In the data rows, 50 means zero.
Some points, one per row:
np.array([50, 51, 57, 54, 73, 59, 54, 55, 50, 66, 38, 78, 74, 66, 46, 48, 41, 54, 55, 48, 41, 48, 46])
np.array([65, 42, 46, 22, 70, 34, 51, 44, 54, 69, 53, 81, 61, 48, 44, 48, 54, 29, 64, 39, 70, 33, 85])
np.array([51, 47, 46, 59, 76, 45, 50, 66, 41, 61, 73, 99, 69, 51, 51, 48, 69, 57, 67, 42, 40, 48, 55])
np.array([68, 41, 50, 24, 79, 37, 51, 47, 45, 56, 68, 84, 73, 49, 44, 50, 58, 41, 61, 41, 66, 40, 72])
np.array([34, 62, 44, 83, 54, 69, 48, 43, 41, 78, 67, 73, 41, 44, 49, 52, 43, 54, 74, 46, 41, 41, 75])
np.array([38, 52, 45, 37, 52, 51, 41, 49, 39, 50, 84, 87, 61, 49, 51, 45, 40, 51, 41, 42, 39, 55, 44])
np.array([63, 40, 46, 30, 56, 36, 46, 37, 43, 82, 68, 57, 54, 41, 42, 46, 47, 32, 74, 34, 65, 31, 93])
np.array([30, 37, 42, 49, 54, 44, 42, 55, 42, 48, 85, 59, 73, 59, 46, 45, 47, 55, 76, 55, 32, 56, 55])
np.array([49, 50, 42, 46, 40, 36, 43, 31, 21, 53, 74, 47, 53, 38, 44, 48, 38, 60, 55, 43, 33, 44, 61])
np.array([48, 35, 39, 54, 45, 34, 40, 44, 45, 37, 49, 44, 61, 43, 42, 43, 25, 50, 68, 26, 39, 48, 59])
np.array([61, 37, 48, 11, 58, 24, 48, 33, 44, 46, 56, 53, 56, 44, 47, 49, 51, 31, 63, 40, 60, 31, 82])
np.array([25, 57, 36, 87, 38, 67, 42, 62, 53, 54, 49, 16, 23, 34, 58, 36, 47, 63, 49, 53, 24, 48, 26])
np.array([36, 51, 43, 34, 40, 30, 42, 52, 45, 37, 55, 54, 42, 28, 34, 44, 30, 55, 51, 25, 34, 38, 45])
np.array([29, 46, 45, 83, 46, 63, 42, 57, 44, 50, 53, 25, 25, 27, 51, 29, 56, 70, 35, 66, 28, 57, 16])
np.array([63, 38, 45, 22, 56, 32, 51, 42, 44, 59, 52, 47, 58, 38, 36, 46, 43, 27, 61, 31, 60, 26, 87])
np.array([50, 56, 60, 60, 50, 54, 47, 27, 49, 58, 50, 44, 52, 46, 31, 77, 37, 58, 52, 40, 43, 40, 61])
np.array([45, 41, 62, 51, 48, 34, 42, 45, 50, 43, 49, 52, 45, 59, 26, 70, 43, 45, 41, 50, 34, 51, 35])
np.array([44, 55, 58, 38, 48, 37, 47, 51, 44, 21, 62, 50, 49, 66, 35, 68, 49, 53, 48, 37, 51, 61, 37])
np.array([46, 47, 55, 40, 39, 48, 48, 52, 39, 63, 57, 42, 34, 44, 44, 66, 18, 50, 54, 54, 36, 59, 65])
np.array([39, 71, 55, 66, 55, 60, 45, 52, 39, 53, 52, 60, 44, 56, 31, 62, 45, 47, 41, 49, 30, 66, 41])
np.array([34, 55, 58, 45, 35, 62, 40, 46, 51, 58, 36, 45, 38, 45, 28, 57, 34, 46, 58, 36, 34, 63, 49])
np.array([23, 56, 47, 93, 43, 70, 48, 66, 68, 55, 63, 20, 11, 31, 65, 37, 68, 66, 47, 58, 38, 66, 11])
np.array([45, 44, 61, 42, 43, 42, 44, 48, 32, 35, 40, 42, 40, 34, 51, 39, 36, 45, 34, 45, 45, 87, 32])
np.array([65, 36, 46, 15, 55, 29, 44, 38, 45, 61, 50, 58, 58, 44, 40, 49, 53, 21, 50, 32, 70, 58, 80])
np.array([48, 38, 47, 44, 38, 27, 32, 48, 44, 47, 46, 44, 36, 37, 38, 42, 55, 40, 45, 45, 38, 99, 44])
np.array([67, 34, 44, 16, 55, 30, 48, 42, 39, 60, 51, 56, 53, 47, 41, 42, 52, 15, 62, 37, 65, 64, 82])
np.array([55, 36, 41, 17, 52, 28, 48, 42, 46, 59, 42, 52, 53, 41, 35, 50, 51, 17, 55, 29, 65, 63, 79])
np.array([61, 38, 44, 15, 54, 28, 45, 40, 45, 57, 47, 59, 53, 43, 37, 42, 55, 16, 61, 37, 65, 53, 84])
np.array([47, 39, 40, 38, 36, 29, 36, 47, 53, 32, 45, 42, 48, 34, 36, 31, 45, 40, 33, 46, 34, 79, 45])
np.array([38, 47, 42, 46, 37, 39, 37, 54, 41, 35, 39, 35, 38, 47, 31, 43, 43, 42, 26, 53, 40, 69, 36])
np.array([64, 47, 51, 27, 62, 34, 56, 47, 45, 48, 45, 77, 53, 72, 56, 60, 72, 24, 57, 30, 66, 40, 79])
np.array([40, 57, 52, 27, 48, 65, 52, 60, 41, 38, 36, 62, 56, 80, 70, 53, 93, 45, 39, 51, 44, 55, 46])
np.array([33, 47, 57, 77, 58, 62, 59, 69, 59, 34, 54, 29, 25, 57, 79, 60, 92, 63, 41, 66, 34, 68, 11])
np.array([40, 58, 52, 60, 42, 79, 73, 56, 65, 35, 48, 35, 31, 68, 70, 58, 92, 57, 29, 69, 46, 63, 19])
np.array([66, 54, 49, 42, 49, 66, 55, 52, 56, 37, 47, 52, 51, 81, 64, 72, 89, 38, 54, 83, 60, 65, 31])
np.array([68, 58, 43, 41, 50, 46, 68, 57, 75, 42, 40, 38, 49, 69, 68, 68, 97, 39, 35, 93, 61, 52, 46])
np.array([75, 49, 46, 11, 44, 41, 64, 41, 70, 47, 44, 49, 54, 59, 48, 62, 86, 22, 49, 64, 69, 39, 75])
Here are 18 more points, each followed by its number:
np.array([59, 62, 38, 37, 38, 36, 59, 46, 80, 33, 30, 38, 47, 50, 43, 49, 67, 48, 35, 91, 50, 53, 46]) 0
np.array([70, 48, 43, 25, 52, 49, 55, 53, 81, 18, 48, 55, 58, 48, 58, 51, 81, 43, 28, 83, 66, 48, 21]) 1
np.array([77, 51, 43, 33, 49, 39, 42, 42, 90, 28, 42, 55, 47, 50, 46, 42, 88, 46, 32, 82, 56, 44, 23]) 2
np.array([79, 78, 54, 35, 42, 50, 42, 45, 97, 49, 43, 53, 38, 42, 53, 52, 66, 34, 50, 93, 51, 47, 45]) 3
np.array([84, 68, 50, 45, 47, 46, 44, 45, 98, 39, 41, 39, 38, 52, 55, 47, 70, 43, 41, 96, 57, 50, 46]) 4
np.array([59, 74, 44, 79, 46, 70, 50, 66, 86, 42, 53, 27, 23, 34, 64, 32, 73, 59, 37, 83, 44, 57, 8]) 5
np.array([78, 86, 44, 62, 29, 45, 48, 47, 90, 51, 46, 32, 26, 34, 55, 46, 46, 41, 45, 84, 54, 51, 49]) 6
np.array([73, 94, 48, 37, 43, 52, 31, 47, 78, 43, 38, 40, 49, 49, 51, 45, 51, 43, 33, 67, 67, 54, 40]) 7
np.array([45, 55, 87, 62, 36, 53, 48, 57, 45, 44, 42, 54, 56, 62, 44, 61, 42, 52, 47, 51, 56, 55, 40]) 8
np.array([51, 53, 97, 51, 46, 48, 53, 54, 46, 72, 47, 40, 48, 58, 46, 64, 40, 46, 61, 37, 44, 41, 62]) 9
np.array([61, 43, 77, 27, 46, 36, 48, 54, 44, 66, 50, 55, 63, 51, 35, 52, 40, 44, 62, 35, 65, 41, 72]) 10
np.array([42, 46, 97, 62, 47, 44, 41, 67, 54, 57, 41, 42, 56, 51, 44, 63, 40, 57, 52, 47, 50, 45, 50]) 11
np.array([35, 61, 86, 89, 40, 64, 51, 58, 53, 64, 52, 23, 39, 36, 56, 55, 43, 64, 61, 54, 38, 51, 38]) 12
np.array([39, 49, 88, 75, 37, 55, 44, 62, 48, 45, 53, 34, 49, 50, 45, 47, 52, 57, 53, 54, 25, 53, 29]) 13
np.array([57, 49, 81, 59, 48, 44, 45, 35, 46, 59, 38, 53, 58, 49, 46, 64, 37, 61, 47, 42, 45, 41, 55]) 14
np.array([45, 45, 72, 59, 39, 60, 44, 45, 47, 47, 32, 59, 59, 54, 41, 48, 35, 54, 37, 40, 46, 54, 46]) 15
np.array([34, 45, 59, 70, 26, 60, 49, 34, 42, 75, 40, 28, 30, 39, 49, 44, 27, 42, 52, 53, 37, 43, 51]) 16
np.array([67, 44, 67, 21, 62, 31, 60, 51, 51, 23, 46, 69, 67, 56, 55, 43, 75, 47, 34, 48, 53, 49, 28]) 17
Which two of these numbered points are nearest to each point below by angle, seen from the average point of the first points? Their numbers follow each, nearest first.
np.array([73, 43, 45, 10, 60, 33, 51, 35, 51, 65, 54, 59, 47, 41, 42, 46, 54, 20, 61, 33, 71, 33, 85]) > 10 3
np.array([55, 51, 55, 55, 80, 39, 43, 64, 33, 45, 96, 70, 62, 53, 60, 51, 38, 57, 43, 41, 42, 44, 49]) > 17 11
np.array([25, 48, 41, 75, 53, 65, 43, 60, 57, 27, 55, 24, 21, 32, 77, 34, 63, 64, 35, 52, 35, 65, 3]) > 5 13
np.array([32, 49, 44, 92, 52, 57, 42, 45, 54, 79, 57, 39, 67, 37, 49, 37, 53, 84, 79, 47, 47, 58, 53]) > 12 16
np.array([65, 51, 61, 60, 55, 38, 41, 44, 29, 44, 41, 72, 63, 44, 51, 56, 42, 59, 61, 43, 39, 48, 50]) > 14 15
np.array([56, 48, 45, 29, 43, 32, 49, 29, 48, 28, 41, 44, 33, 56, 44, 56, 54, 42, 26, 48, 42, 32, 25]) > 2 1
np.array([73, 41, 47, 14, 61, 31, 55, 39, 54, 66, 57, 58, 51, 47, 46, 51, 56, 18, 63, 38, 77, 36, 90]) > 10 3
np.array([44, 50, 65, 54, 49, 67, 50, 59, 39, 43, 36, 51, 73, 65, 43, 58, 62, 65, 51, 66, 46, 56, 46]) > 8 15
np.array([62, 74, 56, 40, 42, 67, 51, 31, 42, 42, 47, 33, 44, 36, 56, 45, 26, 37, 48, 38, 92, 47, 26]) > 7 6
Now 18 new points, numbered from 0 again:
np.array([49, 54, 57, 43, 50, 39, 51, 48, 43, 31, 47, 57, 61, 45, 42, 54, 31, 59, 42, 39, 35, 50, 45]) 0
np.array([42, 34, 49, 35, 42, 46, 47, 50, 49, 32, 31, 63, 56, 49, 32, 39, 46, 60, 31, 52, 46, 43, 45]) 1
np.array([44, 65, 51, 46, 44, 42, 57, 41, 36, 53, 42, 44, 54, 56, 32, 35, 28, 44, 49, 36, 38, 50, 52]) 2
np.array([39, 47, 38, 56, 39, 37, 48, 58, 44, 30, 29, 52, 46, 33, 38, 48, 31, 43, 51, 64, 47, 28, 50]) 3
np.array([18, 46, 40, 71, 38, 57, 45, 44, 48, 34, 54, 31, 34, 40, 42, 36, 39, 62, 34, 53, 32, 56, 31]) 4
np.array([45, 57, 62, 51, 49, 67, 77, 61, 55, 50, 46, 60, 48, 99, 60, 53, 57, 37, 46, 45, 52, 44, 50]) 5
np.array([54, 52, 58, 52, 57, 88, 75, 57, 53, 50, 45, 66, 40, 91, 66, 59, 64, 49, 39, 48, 50, 52, 47]) 6
np.array([60, 60, 57, 43, 54, 71, 72, 56, 54, 31, 49, 60, 56, 95, 65, 49, 73, 50, 47, 59, 59, 52, 49]) 7
np.array([45, 59, 51, 76, 26, 82, 84, 49, 50, 76, 53, 31, 27, 72, 58, 59, 53, 40, 59, 48, 52, 46, 64]) 8
np.array([44, 54, 57, 45, 40, 93, 75, 66, 46, 64, 33, 55, 41, 78, 68, 60, 58, 49, 50, 59, 57, 48, 44]) 9
np.array([47, 55, 45, 42, 43, 92, 84, 50, 58, 61, 43, 45, 41, 82, 60, 51, 49, 48, 41, 66, 59, 54, 52]) 10
np.array([59, 59, 48, 56, 62, 84, 92, 65, 59, 42, 43, 58, 48, 78, 58, 62, 58, 52, 40, 51, 63, 54, 47]) 11
np.array([52, 46, 55, 44, 77, 67, 79, 75, 65, 14, 57, 54, 52, 63, 69, 43, 90, 57, 30, 61, 53, 55, 20]) 12
np.array([59, 58, 58, 41, 53, 78, 90, 77, 63, 32, 51, 56, 54, 78, 73, 60, 73, 48, 40, 52, 61, 47, 40]) 13
np.array([41, 60, 54, 71, 49, 85, 89, 70, 55, 42, 52, 24, 34, 62, 72, 63, 62, 58, 36, 58, 52, 60, 25]) 14
np.array([50, 61, 53, 61, 56, 76, 75, 80, 68, 30, 54, 38, 40, 61, 74, 44, 85, 67, 32, 64, 51, 61, 7]) 15
np.array([69, 48, 54, 22, 61, 53, 73, 55, 50, 54, 50, 61, 55, 66, 45, 59, 50, 21, 56, 40, 77, 31, 79]) 16
np.array([66, 49, 46, 25, 63, 64, 75, 88, 57, 22, 54, 61, 55, 67, 61, 39, 62, 52, 37, 54, 63, 47, 19]) 17
Which two of these numbered points are nearest to each point below by angle, seen from the average point of the first points? Their numbers follow each, nearest first.
np.array([52, 40, 64, 86, 46, 42, 53, 51, 51, 82, 51, 41, 71, 48, 43, 44, 46, 79, 71, 48, 48, 39, 53]) > 8 2
np.array([59, 48, 50, 45, 43, 49, 40, 63, 57, 44, 40, 62, 37, 57, 50, 96, 50, 48, 48, 63, 44, 52, 43]) > 9 6
np.array([58, 59, 59, 69, 59, 41, 46, 55, 53, 88, 40, 51, 82, 53, 40, 41, 49, 62, 73, 31, 54, 49, 58]) > 2 8
np.array([57, 47, 36, 19, 50, 39, 55, 36, 47, 45, 40, 56, 44, 45, 40, 46, 36, 11, 52, 41, 72, 29, 67]) > 16 3
np.array([59, 56, 61, 58, 55, 51, 48, 44, 58, 64, 54, 76, 63, 69, 41, 54, 41, 62, 52, 75, 59, 59, 52]) > 7 11
np.array([39, 50, 38, 54, 59, 57, 71, 53, 56, 43, 33, 76, 42, 65, 99, 50, 75, 43, 38, 62, 82, 56, 78]) > 7 13
np.array([48, 61, 40, 62, 90, 48, 50, 45, 48, 68, 73, 79, 68, 57, 50, 54, 53, 75, 65, 37, 46, 57, 42]) > 11 6
np.array([47, 61, 46, 65, 74, 58, 43, 50, 46, 71, 38, 73, 57, 54, 60, 51, 25, 48, 55, 54, 36, 38, 34]) > 9 6
np.array([66, 57, 35, 56, 55, 62, 50, 63, 62, 32, 52, 48, 57, 64, 99, 54, 41, 43, 32, 55, 93, 45, 55]) > 13 11
